In the data rows, the value 128 means zero.
Some points, one per row:
[102 138 132 112 108 151 129 125 128 106 150 142  76 145 171 143]
[146 116 134 143 133 125 121 116 128 129 148 118 152 134 120 104]
[136 126 147  95 129 150 122 166 119 121 101 139  50 121 130 153]
[146 114 125 152 133 103 118  99 146 137 146 117 213 140  81  96]
[144 110 121 168 131 101 129  93 146 138 148 117 211 142  67  91]
[144 113 119 171 136 103 115 101 137 135 143 114 206 123  76  88]
[ 89 125 110 166  91  65 130  83 155 146 138 116 213  98 116 121]
[152 133 155 107 126 152 132 175 113 122  94 140  48 115 132 147]
[123 152 128 118 118 146 148 141 101 158 132 131  81  93 114 125]
[108 125 135  87 129 144 126 129 145  94 126 138  96 161 165 160]
[135 102 123 158 129  97 120  95 146 139 154 122 215 138  86 101]
[148 124 123 133 136 136 118 132 112 114 122 136 119 143 136 115]
[170 128 119 165 132 118 113 104 121 141 139 106 192 128  77  73]
[129 126 128 147 133 132 141 132 121 120 122 130 133 125 159 129]
[151 111 123 146 141 131 128  96 129 154 170 119 192 133  54  88]
[105 140 133 114 124 137 139 108 137 128 156 123 127 137 133 127]
[102 132 113 161  97  88 138  89 141 165 154 118 188  89  84 106]
[126 143 128 100 123 154 125 140 109 116 126 147  66 134 147 137]
[153 107 118 169 130  90 110 101 135 133 138 112 209 134  89  90]
[109 124 112 148 123 107 121 105 144 125 141 128 169 133 122 118]
[147 112 119 163 137 104 113 104 146 133 145 118 208 131  68  90]
[139 106 128 162 131 102 115  91 149 144 162 110 210 124  72 100]
[115 132 120 114 139 147 119 138 110  99 119 136 104 159 186 150]
[127 137 134  93 152 148 150 150 128 107  99 128  97 139 203 168]
[114 108 143 132 116 104 107 162 138  96  81 150  88 127 174 166]
[141 113 123 158 134 105 121  95 136 139 154 112 201 138  80  88]
[151 123 131 128 135 126 127 126 138 132 135 115 154 138 118 113]
[147 124 130 102 158 145 137 148 119 130 115 128 126 139 139 140]
[117 145 135 105 132 144 145 147 130 110 109 128  94 129 191 164]
[111 135 140 108 126 136 142 141 143 103 114 132  98 147 202 168]
[119 117 133 108 130 127 117 119 148 112 129 122 137 156 147 144]
[127 125 145 133 129 125 131 155 135  97  83 130  94 139 207 157]
[ 34 190 139 130  38 125 153 112 130 172 150 145  18  47 144 149]
[135 151 119 141 114 145 137 115 100 165 158 128 118 105  89  92]
[133 107 144 123 132 123 112 155 129  81  75 140  97 149 182 163]
[160 123 123 157 130 119 124 106 124 145 148 107 188 122  65  71]
[128 140 149 110 137 155 156 147 129 114 103 126  80 136 189 153]
[139 113 117 172 135  99 119  98 142 138 151 114 207 123  99  97]
[151 122 126 124 144 133 134 127 125 142 138 119 144 132 100 109]
[124 105 119 165 126  95 120  93 150 130 156 119 219 138  86  98]
[158 114 122 114 159 136 112 157 111 110  97 131 124 149 131 135]
[111 125 129 130 113 129 129 111 135 119 159 132 123 140 143 128]
[116 110 132 106 140 125 120 149 142  88  91 135 107 159 184 169]
[151 135 117 149 123 125 125 105 120 163 151 118 181 111  47  73]
[131 125 134  92 145 144 116 155 136  96 108 136 105 166 176 163]
[134 123 130  98 158 131 126 154 126  91  91 130 109 157 199 165]
[147 131 114 150 121 143 140  96 107 183 178 123 156 103  34  72]
[116 153 140 104 115 151 158 174 110 150  88 141  33  70 156 163]
[ 54 182 127 121  61 125 150 140 122 166 145 152  27  53 132 158]
[136 125 115 159 117  91 114  98 147 132 130 110 215 132 115  95]
[144 109 139 137 142 135 131 116 136 131 143 119 160 134 109 114]
[117 151 123 112 128 160 132 125 102 109 139 143  85 154 174 133]
[ 44 198 115 105  79 127 195 121 129 163 124 129  57  52 207 183]
[ 61 168 111 109  87 116 148 139 119 150 106 145  67  76 183 183]
[136 142 128 142 119 146 135 122 107 137 139 129 106 122 141 114]
[ 76 145 108 164  89  88 141  88 139 197 168 120 164  55  57 110]
[ 54 147 152 129  75  91 144 146 162 125  90 134  67  72 174 187]
[ 74 141 123 102 119 108 150 150 148 115  80 128 102 107 216 202]
[142 112 125 145 137 106 121  98 147 138 150 119 213 142  78 100]
[129 121 150 102 143 131 136 159 142  92  92 127  97 150 198 170]
[159 125 125 154 132 133 125 102 120 166 172 107 175 113  57  76]
[137 107 121 164 133  94 113  97 141 125 144 116 224 141  80  92]
[145 114 122 161 136 103 111 103 141 142 145 110 212 143  89  92]
[ 86 170 117 119 101 126 166 117 129 160 132 127 105  79 153 146]
[143 134 137 130 117 139 119 143 106 144 124 139  72 106  92 115]
Here are 24 more points, each followed by its number:
[150 114 118 150 138 130 123  96 131 150 172 115 194 137  57  76] 0
[ 89 167 126 121  96 147 143 138 104 146 127 148  48  96 154 147] 1
[144 110 112 161 128 104 113  98 140 125 150 116 209 141  96  92] 2
[121 148 121 100 123 168 135 146  90 136 131 146  50 127 142 131] 3
[146 113 131  83 176 141 121 177 126  89  70 130 115 166 189 179] 4
[140 136 124 121 144 158 125 160  92 118 102 141  65 132 161 139] 5
[112 137 127  57 140 142 143 173 127 142  91 134  54 109 138 184] 6
[107 117 121 101 130 133 111 132 141  94 116 137 112 164 179 168] 7
[146 123 129 137 124 132 120 112 125 139 157 130 140 132  82  91] 8
[148 120 119 162 129 113 130  97 137 145 157 106 202 128  87  88] 9
[134 142 121 111 137 166 127 160  86 127 101 152  53 121 149 144] 10
[ 99 162 137 126  88 140 142 152 108 145 117 144  36  78 145 143] 11
[140 108 126 161 134  97 120  99 148 137 147 117 212 130  79  99] 12
[136 138 131  88 145 160 138 152 114 121 110 135  75 142 166 154] 13
[131 131 146 101 136 147 139 152 130 107 101 133  79 146 183 158] 14
[107 122 141  76 132 142 119 132 151 100 120 129 100 168 169 169] 15
[ 45 177  95 136  73 131 151 126  96 156 136 158  49  71 172 155] 16
[115 132 127 149 128 130 141 150 121  93  91 133 109 129 234 156] 17
[110 155 145 107 107 159 152 121 135 112 150 123  78 128 172 148] 18
[129 108 146 113 139 117 125 160 147  88  72 131 113 143 205 172] 19
[124 110 136 116 142 123 109 155 134  88  81 146 102 152 182 166] 20
[129 114 133 104 141 136 112 155 129  91  92 143  95 158 174 165] 21
[135 118 116 158 120  91 114  97 149 131 138 111 216 134 107  96] 22
[135 149 132 109 125 166 152 154 104 141 119 136  51 118 161 144] 23
Which of these numbered points is nearest to each point below, ignoring the direction in which the first points spread most? Its number follows each.
[125 156 129 128 116 163 134 152  83 139 111 151  42 105 142 135] > 10
[145 140 124 136 136 157 129 155  88 102  97 146  78 146 185 138] > 5
[109 119 148  74 127 143 112 132 154  99 134 135  98 176 151 158] > 15
[133 100 135  87 148 130 106 155 142  87  99 137  95 162 158 164] > 21
[142 116 133  77 171 149 133 171 125 102  82 131 106 158 195 170] > 4
[133 109 125 167 130  98 128  95 159 140 156 120 213 132  72 102] > 12
[132 108 131  87 162 134 118 160 141  80  81 129 121 178 206 179] > 4
[122 104 120 135 140 107  97 132 130  95 108 138 149 158 146 140] > 20
[ 97 153 147 100  75 139 121 161 114 162 140 165   0  76  75 137] > 11
[137 104 133 164 129  98 125  93 148 145 156 108 214 129  86 107] > 12
[117 107 127  90 157 122 121 156 154  73  71 132 126 169 210 189] > 19
[120 136 152 120  98 142 115 138 126 109 129 147  57 129 134 138] > 8
[101 144 115 102 119 140 123 112 136 129 154 133 122 141 127 131] > 0
[125 110 134  80 160 123 126 157 151  83  74 122 125 168 209 182] > 4
[ 98 154 115 111 102 135 130 120 118 154 151 140  85 104  96 125] > 1
[132 126 141 103 135 145 132 148 124 109 112 132  83 145 173 158] > 14
[ 89 132 109  77 152 132 129 133 153  87 107 125 144 178 215 196] > 7
[104 123 112 133 141 119 111 142 124  80  93 145 127 164 204 170] > 20
[ 39 185 114 129  85 120 182 125 132 153 109 129  80  66 234 187] > 16
[140 131 135  92 138 158 128 152 118 115 114 140  73 150 148 144] > 13
[119 117 137 115 124 129 100 144 137  90 106 146  90 156 160 157] > 21
[132 137 128 125 126 160 134 154  99 118 108 142  65 131 172 137] > 5
[104 134 126 100 115 153 116 115 139  96 158 145  89 163 165 146] > 15
[ 53 152 104 122 105  96 143 132 138 117  99 140 115 108 220 191] > 22
[ 39 173 126 124  60 118 138 128 128 154 133 152  34  62 148 165] > 16
[127 112 139 134 134 123 114 163 130  84  76 140 100 143 196 161] > 20
[109 141 132 116 106 120 150 154 120 160 103 128  75  66 119 149] > 11
[165 135 122 160 133 128 127 111 112 168 152 109 161 102  60  75] > 23
[115 141 125 143 110 125 136 105 120 158 163 129 134 109  86 108] > 1
[117 147 123 122 113 141 131 129 109 145 135 135  83 105 105 119] > 1
[168 122 123 154 141 132 127 109 121 157 156 120 173 112  51  69] > 23
[141 142 147  93 143 163 152 164 127 123  95 121  63 118 174 158] > 13
[ 85 138 110 168  93  80 132  88 145 180 160 116 183  71  71 113] > 16
Now 24 new points, numbered from 0 again:
[148 126 136 163 125 141 159 100 115 192 186 114 141  76  44  84] 0
[130 141 134  98 130 164 125 146 106 115 121 144  46 140 129 134] 1
[157 114 121  90 173 150 109 187  99  91  61 140  87 158 166 163] 2
[ 27 174 101 115  78 107 156 104 140 129 136 138  98  96 216 184] 3
[147 130 127 140 130 125 130 124 120 131 132 118 151 125 119 111] 4
[138 112 130 109 157 130 119 163 126  82  80 135 112 164 198 170] 5
[110 128 136 110 137 118 134 156 143  93  75 129 115 132 225 188] 6
[153 107 130 168 138 111 125 101 134 147 162 116 208 129  72  91] 7
[126 144 129 134 118 138 154 119 122 170 158 122 120  96  84 107] 8
[129 148 114 153 112 130 149 107 113 202 172 117 141  63  30  79] 9
[ 88 148 112 133 100 114 128 122 120 139 135 144 107 104 130 135] 10
[115 136 134 105 140 143 134 135 125  93 109 127  98 153 198 156] 11
[143 122 117 165 133 108 123 104 134 146 147 116 194 113  67  89] 12
[125 139 139 109 131 151 144 145 129 112 120 131  79 139 183 152] 13
[132 150 132  96 132 167 156 154 110 135 117 130  61 122 174 151] 14
[164 120 132 164 123 114 126 107 128 153 151  98 183 113  97  84] 15
[118 123 124  95 144 131 134 145 141  82 100 132 111 164 201 176] 16
[150 119 143 106 145 144 114 166 120 102  87 143  72 148 148 152] 17
[141 104 123 164 128 104 119 105 143 134 159 116 198 131  83  92] 18
[133 121 150 122 129 124 128 164 137  99  81 127  91 132 189 167] 19
[143 107 120 155 132 111 126  91 137 145 161 113 201 129  75  90] 20
[131 106 152  75 157 123 121 163 159  84  76 128 115 163 191 187] 21
[144 112 131 137 134 122 119 119 132 133 144 122 153 141 109 107] 22
[160 129 119 149 138 127 120 108 123 157 150 117 182 126  37  72] 23
The same question for these:
[143 113 126 129 140 119 117 127 142 125 119 121 171 147 102 116] > 22
[125 123 133  92 140 143 115 144 139  95 107 141  84 157 157 152] > 22
[158 120 128 160 131 122 123 102 126 156 167 112 180 119  78  80] > 15
[130 120 124 101 154 147 130 159 113  88  90 131 112 159 195 164] > 5
[133 117 149  72 155 148 125 157 145  93 103 130  99 163 175 169] > 21
[ 67 167 106 110  91 124 142 144 118 140 107 147  55  82 158 167] > 10
[127 144 124 138 118 136 145 118 118 168 154 123 120  89  81 103] > 8
[142 107 127 142 145 115 116 127 143 116 115 123 175 143 120 122] > 19
[115 111 131  86 145 126 123 142 150  84 104 129 123 170 199 181] > 16
[135 147 125 118 132 151 137 151 103 147 117 130  92 107 117 123] > 23
[142 110 148 109 129 136 105 164 124  95 101 146  70 146 139 148] > 17
[ 96 158 111 156  89 114 148  98 121 207 176 120 146  43  33  98] > 9
[ 54 155 114 108 103 102 154 146 142 127  80 132  92  84 216 206] > 3
[ 48 152 118 137  71  99 123 127 129 126 113 152  68  80 159 172] > 10
[152 116 140  86 149 145 102 164 124  99 108 149  79 172 128 149] > 17
[143 136 131 140 134 129 143 159 113 144 101 127 102  97 142 130] > 15
[144 150 135 112 143 153 159 164 106 121  86 127  77 118 199 162] > 4
[122 102 121 117 145 118  86 151 119  73  87 152 114 174 176 161] > 5
[146 118 131 152 133 112 131 127 137 126 118 111 166 125 133 122] > 19
[116 140 137 102 123 148 136 131 134 101 132 129  89 145 174 154] > 13
[115 159  98 150  92 126 142 102 102 192 167 124 148  68  37  76] > 9
[132 139 134  97 127 162 122 154 105 122 118 145  40 128 122 136] > 1
[141 134 137 124 120 138 116 146 116 140 117 139  79 109  86 117] > 23
[126 149 104 155 117 139 133  99 109 190 166 126 153  77  15  73] > 9
[157 106 125 164 145 116 123 101 132 144 161 119 212 134  63  90] > 7
[139 128 141 137 130 126 119 153 113  97  88 144  86 131 187 148] > 19
[ 72 128 129 128 104  88 121 144 150  98  95 145 100 115 198 188] > 6
[101 142 128 112 131 139 135 124 137  99 120 132 108 150 209 159] > 11
[133 127 123 113 137 143 118 145 117  90 102 146  97 154 181 148] > 11
[137 123 125 146 133 129 133 107 129 139 150 124 157 130 105 107] > 20
[136 114 145 119 129 138 106 155 116  95 101 144  72 153 146 145] > 17
[135 116 122 120 149 134 127 137 122 106 113 124 145 152 153 137] > 11
[141 117 124 121 152 123 114 145 118  97  95 129 143 151 153 140] > 5
